In the data rows, the value 128 means zero.
Some points, one per row:
[151 149 145 139  92 112 120 118 115 132 128 118]
[ 68  81  94 163 188 169 125 174 117 120 152 123]
[161 152 136  77 128 130 113 108 131 127 105 148]
[114 133 121 135 180 137 108 129 114 100 142 121]
[140  86 125 146 120 140 139 129 151 139 121 132]
[ 99  95 126 164 148 117  80 141 111 136 136 138]
[102 125 137 156 190 130 156 107 154  92 103 139]
[107 147 128 132 114 104 119 111 152 126 120 111]
[123 128 139 148 144 140 108 131 112 114 150 124]
[108 126 128 151 160 139 103 138 113 119 153 122]
[114 102 133 152 127 111  78 134 120 141 131 136]
[157 113 108 102 109 130 102 142 124 143 148 146]
[ 89 109 109 149 173 171 141 164 112 109 159 111]
Then 16 other points, each followed by its number:
[168 141 162 105  79 124 153 117 129 138  88 128] 0
[109 111  99 164 164 140 136 121 143 118 136 104] 1
[109 131 136 148 159 139  96 139 112 118 142 119] 2
[118 102  85 180 134 128 128 102 153 121 127 117] 3
[107 120 129 135 140 137 142 140 126 123 151 122] 4
[141 167 158  99 100 105 112 103  91 150 142 136] 5
[131 113 140 124 117 147 140 150 117 132 131 136] 6
[105 125 113 155 160 130 154  95 146 101 126 123] 7
[105 131 115 137 114 141 111 134 116 124 133 129] 8
[118 109  90 135 139 175 147 181 119 140 159 122] 9
[167 108 137 126  78 124 158 109 145 135 116 135] 10
[118 150 123 121 138 144 152 112 113 125 139 120] 11
[124 138 114 119 121 112 126 141 155 122 116 110] 12
[138 171 159  97 108 112 118 104  95 137 149 129] 13
[124 150 141 122 148 145 139 130 101 109 132 132] 14
[206 154 166  86   5  86 168  63 141 146  95 136] 15
Which three of these numbered points are nearest to each point below, ignoring the direction in which the first points spread most? Their numbers follow each, nearest first.
[122 151 124 109 125  91 111 107 120 154 135 127] > 5 4 2
[131 106 100 117 118 166 147 181 123 136 159 109] > 9 6 4
[130 141 123 121 125 107 137 134 151 133 107 118] > 12 4 1
[137 128 120 120 121 127 144 127 135 135 108 141] > 4 6 0
[121 142 132 132 111  95 131 113 148 119 129 112] > 12 4 1
[179 175 177  82  42  98 171  98 149 141  95 157] > 0 15 4
[143 148 139  96 153 144 121 154 108 133 133 138] > 14 6 2
[107 111 100 166 155 132 138 125 142 113 125  97] > 1 3 12
